One turn moves every row onto another: examples first, then more rows asked:
j_393: [-31 -23  -1 -27 -10   7   2  11  -6   0 -12   5  15   3 -10  -8  23  11
  30 -43 -21 -15]
j_877: [ 38  35  14 -11  28  -4   7 -17 -33 -16   2 -38  -8   5  -7  -4  22 -10
  -2  -2   1  -7]
j_938: [ 37  28  -4  -2  28 -14   4  -9 -11   3   9 -49   5   9   2  -6  13 -29
  -2  -5   6  -7]
j_35: [ 25  30  16 -34  37 -18 -27   2 -30 -17 -11   7  -4   3 -12  -5  36  19
  25 -22   0  24]
j_259: [ 51  22 -10 -25  38 -32  -5   3 -14   8  13 -36   4   7   1   5  18   3
  14  -2  14  12]
j_217: [ 42  28  -1 -13  36 -18 -24  15   0  10  -2 -30  13   6   4 -10  18 -26
  21 -24  17   8]
j_975: [ 34   0  21  19   6  -8 -20   0   4  -8  32  -7 -15 -20   9  17   5  18
  14 -12 -35 -13]
j_954: [  3  39  23  -3  29   5 -21  -3 -23 -20 -20  -7   3   7  -8 -21  37 -25
   5 -26 -10   3]
j_713: [ 49  28   9 -27  43 -22 -15   6 -29  -8  -2 -17  -6   0  -5   7  34  10
  20 -12  14  17]
j_493: [-10 -15  -7 -34   5   0  12   9 -22 -13   1  20   1  14 -14  15  30  45
  34   1 -22 -10]
j_466: [ -1   9   4 -28   4   3 -12 -37   7   2  12  20   4   0   0  15 -18   9
 -18  -4  -1  12]
j_184: [ 42  27   2 -16  39 -12 -20  16  -2   7  -5 -27   9   4  -1 -17  22 -21
  24 -25  20   6]
j_26: [ 14  25  15 -39   3   7  -4 -34   8   0   3   3  -3   2   4   8  -7  21
 -17  -9   6  27]
j_959: [-34 -22 -11 -21  -2   4  21   3 -17  -4  -5  -3  11  11  -5   5  34  15
   6 -15 -33 -16]
j_813: [ -2  38  18 -15  13  24  -5 -15  28  -2 -16   3   9  19   5  -1   9  -1
 -18   5   0  18]
j_277: [-10 -32  -8 -20  -1  17   0  20  22  23  12  -5  15  14   0  -3  25  31
  40 -15  -9 -19]
j_218: [ 25   1 -19   6 -28 -23  -9  -6   7   3  12 -29  24  -4  32  22  32   1
  19 -19   6  11]
j_854: [-17 -37  -5 -13 -12  21   5   3   7  22  18 -15  11   0   5  -4  19  11
  23 -30 -14 -25]
j_243: [ 11  12   9  15 -12  -1 -21 -20  14   4  19 -19   1  20   4  38  17  23
  28  19 -15 -20]
j_727: [-21 -16   7 -19  -3  12 -14  19 -12  -8 -13  25  12   1 -10  -6  27   9
  42 -39 -17 -13]
j_589: [-34 -22  -8 -16  -1   9  26  -9 -23 -10  -1   7  10   2   0   3  32   2
   6  -8 -33 -14]
j_505: [ 33  38  17  -3  35   0 -19  12 -15 -10 -18 -23   5   5  -5 -14  33 -28
  16 -22  10   0]
j_229: [-31 -14  -3  -6  -6  17  19  -3 -27 -15  -3   4   5   7  -5   4  32   1
   7 -12 -34 -26]
j_489: [ 32  14 -13   4 -35 -16  -6  -9  20  -2   8 -34  23   5  18  12  19   8
  36 -11   8  -1]
j_414: [ 17  37  14 -20  27  -5   7 -26 -38 -29  -2 -16 -11  14 -16  -3  30  12
  -4   6 -14  -1]
j_677: [ -3   2  10  29  -3   0 -42  -5  13  14   9 -10  13   7  20  36  39  -8
  16  -6 -16  -7]
j_550: [ 16  -4  12   2 -10 -13 -47 -14   6  14  19  -5   3  -3  11  40  14  24
  38 -20  -5   2]
j_692: [-16 -40 -15 -14   4  11  13  11   4  23  22 -11  10   9  10  10  37  27
  17  -6 -14 -17]
j_729: [ 29  -2  18  24  23  -9 -28  24  11  -4  21   4  -9 -15  16  23  25  16
  14  -2 -34  -6]
j_294: [ 35  28  -4  -4  32  -7   4  -9 -20   0   6 -45   3   5  -1 -11  19 -31
  -5  -9   6  -7]
j_821: [ -8   7  -4 -23  26  -3 -25  -6  14   8  -2  35  12   4  11  22   8   5
 -16   4   2  29]
j_646: [ 24  13 -20  12 -19 -18  -5   7  22   1   5 -29  28  12  27  23  41   4
  27   2   6   7]
j_154: [-21 -16  -9 -37   1   0  13  15  -3  -2  -9   7  10  20 -15   2  27  38
  35 -15 -24  -8]
j_921: [  1  21  12 -27  23   4 -21  -5  14   8  -9  19  13  -1  18  13  20   6
 -20 -16   6  43]
j_506: [-26 -18   1 -27  -7  11  -3   4  -5  -5 -11  19  16  -1  -9 -15  17   1
  40 -39 -19  -9]
j_693: [ 29  11  25  28  11   4 -22  15  22 -11  17  -6  -9  -4   5  10   9  10
  24   0 -34 -21]
j_205: [ 50  22 -10 -27  44 -25   0   4 -17   3  10 -33  -1   7  -2   3  26   7
  12   3  14  10]
j_144: [ -9  25   7 -15  12  17 -19 -14  32   0  -9  24  12  20  -4   1 -12  -4
  -6   7  -1   5]
j_657: [-17 -15 -10 -37   7  -2  17   9  -7  -7  -5  20   8  19 -12   4  29  39
  39   2 -21  -2]

j_144 moves to j_466
j_26 moves to j_921
j_35 moves to j_954
And these:
j_854 moves to j_692
j_975 moves to j_729
j_393 moves to j_959
j_217 moves to j_938
j_493 moves to j_727
j_243 moves to j_550
j_877 moves to j_713
j_657 moves to j_506
j_218 moves to j_646
j_205 moves to j_184

One turn moves every row onto another: examples first, then more rows asked:
j_891: [ -2 -15  22   5 -16  -7   1 -11 -43 -11   9 -29]
j_485: [ 31  16   0  -2   6   1  28   3 -21  -3 -22   1]
j_771: [  3  15  12 -33  14   3   7   3 -30  12  13 -28]
j_818: [ -9  15  -9  -1   2 -21   8  -2 -31  -5  22 -26]
j_868: [ 20 -16  39   7   1  19  19 -22   3 -29   7 -18]
j_562: [  4  14  17  22  19   7  -9 -21  -2 -27  52  -2]
j_887: [  3   8  10  -2  40 -22   8  16  -3   9  26  34]
j_197: [  3 -21  20   7  12  14  15 -24  13 -31   6  27]
j_48: [ 14  13  -1  -5  43  17  -8 -10  -5  -7  32  32]
j_366: [  9 -11  11   4  31  -4  29 -10  20 -28  -7 -16]
j_478: [ 34 -24  14  13  29 -11  37  -2  11 -12   5   8]
j_565: [-18   2  17  -6   1  -6  13 -12 -46 -24   7 -25]
j_776: [ 23  18   5  21  18  -1  -9  -9 -34   1  45  25]
j_209: [-11 -13  44   2  17  17 -23 -19  -8 -23  23  -8]
j_782: [  0  11  28  -8  11   0 -15   0 -51  -1  30 -23]
j_83: [ 13   0  20  30  26 -13 -17  -8   1   4  31  33]
j_87: [-10  19  23  -9  14   5 -18 -24 -22 -20  35 -19]
j_566: [  9   8  28  18  11 -29  18   6 -31  11  14 -31]
j_247: [ 13 -34  49  -4  28  15  14   3  -1  -4   5  -2]
j_24: [ 18  21   4   2  35  16  -8 -14   1 -15  39  26]
j_108: [ 32  -4  30  -3   7  -3  32   3 -38  11 -11  16]
j_242: [45 17  7 11 28  7 -2 13  3 -2 39  5]
j_457: [-21  -3  27  22   4 -17 -12 -20 -19   2  36 -13]
j_607: [ 49 -16   5  -3  18  13  15   8 -28  -9 -11   8]
j_496: [-17  -4  25   4  20 -10 -28 -15   0  -6  37  20]
j_522: [-14   8  -3   9   4 -24   3 -13 -35  -1  27 -25]
j_672: [-20 -24  41  -7  14   4   4 -12   1 -26  -5   1]
j_816: [ 26   0  12  34  35 -13 -14  -3  -5  -2  30  28]
j_115: [  9 -19  33  13   3  12  21 -21   6 -37  16 -19]
j_367: [ 40   4   9  12   5 -16  27  24 -28 -15   0  13]
j_597: [ 19 -10   2  10  31  -5  34  11 -30  -8 -16  19]
j_691: [  3   3  31  -5   3  -8  -9  12 -54   3  32 -18]
j_402: [ 14 -15  40  18  14  17   2 -14   4 -37   2  21]
j_50: [ 28   7  29 -20  19   0  26   2 -34 -10  -1 -34]
j_976: [-20 -17  38  -4  14  -1  17 -15   5 -22 -13   5]
j_375: [ -1 -14  17   3   8 -16  28   9 -23  19 -11 -20]
j_603: [ 20 -10  23 -12  36  21  12  18   6 -13 -10  12]
j_332: [  8  22  -7   7  20 -10 -22  -7 -26  -1  26  27]
j_981: [ 28   6  15 -10  23 -21  -4  24 -22  20  14  19]
j_149: [ 29  28  -8   6  27  -2  25  18 -16   6  28   3]
j_618: [ 23  -2   0 -17   4   7  25  25 -28  -1   0  26]
j_400: [-16 -10  20  16  19  -8   6 -34   5 -29  28 -12]

j_522 moves to j_115
j_597 moves to j_367
And these:
j_366 moves to j_242
j_400 moves to j_562
j_149 moves to j_50
j_891 moves to j_197
j_868 moves to j_48

One turn moves every row onto another: examples first, then more rows asked:
j_814: [-59 -72  24  -6 -38 -45 -35  10   9  11  -4  32  -7 -31 -16   3  -5  -7
  35 -47 -19  -1]
j_973: [-58 -72  -8  12 -41 -39 -29   6  22   4  55  36  23 -39  -8 -11  -2 -18
   5  -3 -20 -20]
j_640: [-53 -24  15  13 -16  15 -12  -3  12  23  32  33  21 -16  20 -36  -8 -29
  -4  -1 -10 -17]
j_708: [-56 -63  21 -11 -39 -33 -48   2   7   3   0  33  -1 -25 -10  25  -8   8
  21 -53  -8  -8]
j_621: [-58 -30  14 -10 -27  -2 -11   8  31  23  44  32  32 -27  14 -28 -11 -55
 -15  -9 -11 -13]
j_25: [-50   7  -7  -8 -32  14 -38  24  26   5   8  -5  33 -10  -1   2 -26 -46
  21 -16 -44  -4]
j_880: [-47 -12   5 -15 -28   5 -13  35  33  22  12  -3  22  -5 -11 -12 -31 -49
  21 -11 -49 -16]
j_47: [-51 -49 -24  18 -33  -5 -24  21  23  18  20  17  18   4  -5 -16 -47  10
  39 -15 -47  -4]
j_314: [-21  -9   9  -9 -37   9 -29 -16  11   1  -3  47  25  -8 -25   6 -18 -33
  15 -59  -8   0]
j_844: [-10 -24   2 -30 -32   4 -25  -7   7   0   3  36  27 -16 -21  24 -21 -34
   6 -63 -17  -1]
j_567: [-33  -3  -5   1 -15   7 -29  36  27  31  11   9  33 -15 -11 -24 -45 -32
  -8 -15 -47  -2]
j_623: [-44 -33  -4  -1 -20  33 -17  -2  34  14  25  23  20 -14  15 -17  -4 -36
   5   7 -10   2]
j_89: [-63 -76   4  22  -6 -34 -28  10  34  34  51  27  29  -5 -11  -6 -15 -16
  -5  -5 -24   2]
j_95: [-31 -45  41 -19  -5 -21 -38 -15 -13   5   7  32  13 -16 -15  18  -9 -40
  -1 -45 -21 -30]
j_271: [-54 -55 -27   9 -13 -15 -34  20  32  12  30  -6  28  12 -20   9 -32 -18
  34 -17 -57  -6]
j_362: [-46 -29  -3 -30 -50 -31 -41  12  36  25  -9  29  21 -17 -27  20 -45  -9
   2 -58 -15   7]
j_743: [-24 -32   1 -22 -45 -31 -47  15  24  13 -12  26  18 -18 -35  34 -35  -5
  10 -57 -18  -8]
j_73: [-59 -66  -1  25  -6 -37 -35  15  22  38  41  34  39 -25   3  -2 -13  -4
  -7  -5 -32   9]
j_346: [-12 -12  15 -17 -40  -6 -30 -11   3  -3 -11  38  11 -20 -19   8 -22 -35
  19 -56 -13 -21]
j_447: [-47  -7   3   0 -16   4 -27  22  38  26  13   8  33   7  -4 -26 -51 -50
   0 -22 -44   5]
j_628: [-60 -39  28  15  -9  14 -12  12  27  16  41  31  23  -6   6 -30  -5 -44
  -9 -15 -10  -6]
j_428: [-38 -48  47   3  -6 -34 -52 -14  -3  12   6  45  19 -26 -24   8  -5 -39
  -5 -44 -22 -20]
j_686: [ -5 -15  14  -5 -41   7 -29  -1   6  10   8  31  15   1 -30   7 -18 -26
  -1 -54  -5  -8]
j_141: [-50 -50 -29  11 -25 -23 -19  11  39  21  24   9  19  14 -13 -17 -41 -17
  35 -12 -44  11]
j_514: [-45 -78 -14   7 -25  -8 -25  15  31   5  22  19   8 -14   5 -16 -32 -19
  37   5 -53  -2]
j_469: [-50 -70  25 -24 -27 -42 -30  18  -1   9  -4  22  -4 -38  -6  23   1 -21
  25 -47 -20  -1]
j_255: [-67 -75 -16  10 -12 -26 -30  -5  28  12  62  29  38 -11   5  -2 -10 -16
   1 -13 -23  -2]
j_602: [-61 -61  24  -9 -37 -54 -43  10  -4  20   5  26  -6 -18  11   5 -19  -4
  26 -50 -23   7]
j_41: [-50 -44   4 -46 -51 -30 -28  11  25  20  -5  27  14 -13 -18  35 -39  -4
  11 -52 -15   3]
j_972: [-56 -41 -42  -9 -33 -38 -53   2  32  11  23   0  28 -14 -15   2 -45 -14
  25 -11 -45  -8]
j_484: [-18 -40  40   1 -14 -42 -42 -14 -18  20  14  35   6 -20  -7  -1  -4 -42
  -7 -34 -14 -13]
j_264: [-46 -37  -9 -22 -17   7 -44  28  47  28   6  -2  26 -17  -3 -16 -49 -35
  -8   1 -41   1]
j_578: [-39 -34  42 -12 -16 -36 -55  -6  -4   7   4  41  14 -39  -5  13  -8 -34
  -7 -49  -8 -15]
j_667: [-40 -36   6 -21 -52 -18 -43  28  19  23  -2  20  16  -5 -18  23 -43   1
   4 -63 -17  16]
j_786: [-57 -21  38   8 -34   6 -27  15  24   8  41  31  31 -30   3  -1  -5 -47
 -11   1 -21 -26]
j_904: [-45 -63  11  12   1 -16 -39  -2  35  29  40  38  38 -10   4   5 -17 -32
 -11  18 -38  -1]

j_314 moves to j_362
j_346 moves to j_743
j_484 moves to j_686
And these:
j_514 moves to j_904
j_640 moves to j_567
j_469 moves to j_95
j_141 moves to j_89
j_25 moves to j_972
j_255 moves to j_621

One turn moves every row onto another: examples first, then more rows asked:
j_183: [ 12 -12 -11  10  -7   3   7   6   6  -2  -5  -3 -48 -18 -13   1  32  22
  -2  36  16  20   2 -34  13 -10  13 -27  12 -43 -44 -12 -37 -12  -9   2
   9  12  17  15   3 -34]
j_520: [ 21 -18  -2 -14  22   0  -3   0   5   9 -34   8 -59 -25  -8   1  46  -2
  -7  11   3   5   1 -42  27 -15  28  -7   4 -49 -59   0  -7  23 -18   7
  39  13  -3 -10 -33 -32]
j_907: [ 15 -16 -10  11  -6  -1  12   3  10  -5   3  -2 -44 -16  -6  -3  37  17
   3  36  10  29  -1 -37  14 -14  14 -33   9 -44 -52 -18 -40  -8 -13  -7
   7  10  13  10   0 -27]
j_351: [ 29 -23 -28   9  20   4  21 -16 -24  -6   1  28  -4  -3   3 -13  38 -17
 -21 -27  -4  54  -1 -20  36 -20 -40  24  37  29 -10 -41  -2  36 -36 -41
  10  13   3 -39 -27 -27]
j_98: [ 54  30 -21  18   4 -29   0  30   8 -18   6   3   3 -38  -8  18  19   4
 -14   5 -25 -15   5 -30  13  18  -8 -11  56  -2 -32  -4  -3  17  12  -5
  18  19  30  10 -19  -2]
j_778: [ 21 -14 -26  10  21 -15  22   7  -9  -1 -16  23 -11  -2  -6  11  10 -40
 -25 -26  14  25  25  -2  25   5 -35  32  38  44  -7 -30  -4  40  -4 -32
   1   4  17 -34 -24 -31]
j_253: [ 60  19 -24  20  -2 -27   5  27  18 -11   2   0  -4 -43  -2  37  29   4
  -8  -4  -8  -5  25 -23   9  11  -7  -9  42 -14 -46 -26 -12  17  14 -22
   9  20  20   8  -7  12]
j_929: [ 20 -12 -25   9  24 -20  22   8 -11  -6 -12  25  -6   0  -5   2  10 -41
 -26 -21   2  24  14  -6  28   6 -36  30  44  47  -5 -23  -2  42  -8 -27
   5   4  17 -36 -32 -35]
j_835: [ 10  -5  -9  12  -1  -2   4   7   0  -8   2   0 -40 -13 -12 -17  27  19
  -4  43  -2  18 -15 -41  17 -11  12 -33  22 -33 -36  -1 -29 -10 -13   9
  15  10  22  13  -9 -41]
j_439: [ 29 -25 -30  10  16   8  21 -16 -20   1  -2  27  -9  -6   4  -1  40 -16
 -19 -31   8  52   8 -15  33 -23 -37  27  31  23 -12 -49  -5  34 -32 -47
   6  13   1 -39 -20 -23]
j_11: [ 11  -7 -11  11  -4   1   3   8   2  -3  -4   0 -45 -16 -18  -6  25  23
  -4  39  10  16  -6 -34  15  -9  12 -26  20 -38 -37  -3 -33 -13 -10   9
  14  12  26  17  -2 -41]
j_38: [ 60  19 -17  18   2 -34  13  26  17 -22  20   1   9 -37   8  18  33  -4
  -6   2 -35   5   4 -40  12   8  -4 -25  48  -8 -49 -19  -9  24   4 -25
  12  16  16   1 -21  12]
j_195: [ 21 -16   0 -14  23   0  -2   2   3   8 -34   8 -57 -25 -10  -2  44  -3
  -8  14  -2   3  -3 -43  29 -15  25  -7   7 -46 -55   5  -5  23 -18   9
  41  13  -1  -9 -39 -35]
j_387: [ 15 -16  -8  10  -1  -4  12   2   7 -10   8  -2 -38 -16  -1 -11  37  14
   3  40  -3  32 -13 -43  15 -15  16 -39  14 -41 -51 -13 -37  -4 -19  -4
   9  11  12   8  -5 -28]
j_121: [ 61  14 -21  19  -2 -32  13  25  19 -19  12   0   2 -41   7  29  37  -2
  -4  -3 -22   5  17 -34   9   9  -4 -19  41 -15 -52 -27 -12  21   7 -28
   8  18  15   2 -12  16]
j_45: [ 25 -23 -25  10  21 -23  29   5  -2  -6  -6  21  -6  -1   6   8  21 -46
 -17 -26   7  40  23  -9  27   2 -34  22  32  39 -22 -42 -11  45 -11 -46
  -5   4   5 -40 -27 -21]
j_66: [ 24 -19 -24  10  18 -17  25   7  -4  -1 -14  21 -12  -2  -2  15  16 -43
 -19 -29  16  32  27  -3  26   3 -34  30  33  37 -16 -39  -9  42  -5 -40
  -2   4  11 -36 -22 -25]
j_376: [ 21 -17  -2 -13  23   0  -3   2   4   9 -36   8 -58 -26 -11   1  44  -3
 -10  13   1   2  -1 -43  28 -15  26  -4   5 -46 -55   3  -4  23 -18   8
  41  15  -1  -9 -37 -35]
j_980: [ 13 -11  -9  10   0  -2   9   5   3 -13   8  -1 -37 -12  -5 -20  34  16
   1  43  -8  26 -19 -47  17 -14  15 -37  19 -36 -44  -6 -32  -7 -18   3
  13  10  17   8 -10 -35]
j_586: [ 53  26 -23  19  -2 -25   1  31  11 -12   0   1  -4 -41  -8  32  22   7
 -11  -2 -12 -14  19 -21  10  16 -10  -5  50  -7 -33 -13  -6  14  16 -10
  13  20  27  12  -9   3]
j_370: [ 22 -20   1 -15  23  -3  -1   1   4   6 -33   8 -56 -24  -3  -2  49  -5
  -7  14  -5   8  -5 -48  28 -16  26  -8   5 -50 -60   2  -7  26 -21   4
  41  13  -4 -13 -40 -31]
j_166: [ 25 -16 -27   8  20   5  17 -14 -30  -3  -1  31  -4  -2  -5 -17  31 -13
 -24 -23  -5  45  -5 -18  36 -16 -40  28  43  35   1 -33   3  32 -36 -34
  14  13   9 -35 -28 -35]
j_892: [ 19 -16  -1 -14  25  -3  -3   0   3   6 -33  10 -54 -23  -7  -5  46  -4
  -7  16  -5   7  -5 -46  28 -15  27  -9   6 -46 -57   3  -4  24 -21   7
  41  13  -4 -12 -39 -36]
j_399: [ 23 -13 -24   8  26 -23  25   7  -9 -10  -7  25  -2   4   2  -4  14 -45
 -25 -20  -7  33   8 -12  28   4 -35  21  44  48 -10 -25  -2  45 -12 -33
   6   3  12 -40 -35 -33]
j_334: [ 28 -23 -31  10  15  10  17 -15 -21   5 -10  28 -15  -9  -4   6  35 -12
 -20 -33  18  47  15  -8  34 -19 -42  35  31  23  -7 -48  -4  31 -26 -41
   7  15   6 -33 -13 -26]
j_128: [ 56  24 -18  17   6 -33   6  30  10 -24  16   3   9 -36   0  11  25  -1
 -10   5 -37  -3  -2 -39  12  13  -8 -20  55  -2 -39  -6  -3  21   5 -12
  18  16  22   5 -25   2]
j_71: [ 22 -18  -1 -13  24  -3  -1   1   6   6 -31   9 -56 -25  -5   0  47  -4
  -6  11   0   7   1 -45  27 -16  26  -9   1 -49 -63  -2  -7  25 -20   3
  40  12  -6 -13 -35 -33]
j_81: [ 23 -12 -30  10  20  11  12 -13 -30   2 -11  30 -10  -4 -12  -9  27 -10
 -26 -24   7  37   1 -12  36 -15 -43  35  44  34   7 -32   4  31 -30 -28
  13  15  12 -33 -24 -38]
j_629: [ 23 -16 -32   9  15  12  12 -12 -27   5 -14  29 -15  -7 -10   2  28  -8
 -25 -30  16  38  10  -6  33 -16 -42  40  37  29   2 -38   0  28 -26 -31
  10  15  12 -32 -16 -33]
j_163: [ 25 -20 -22   8  25 -24  29   5  -4 -12  -3  24  -2   1   7   0  20 -47
 -20 -23  -5  39  13 -13  28   2 -31  18  38  43 -19 -34  -7  47 -13 -41
   1   3   8 -41 -32 -24]

j_520 moves to j_71
j_253 moves to j_121
And these:
j_778 moves to j_66
j_334 moves to j_439
j_980 moves to j_835

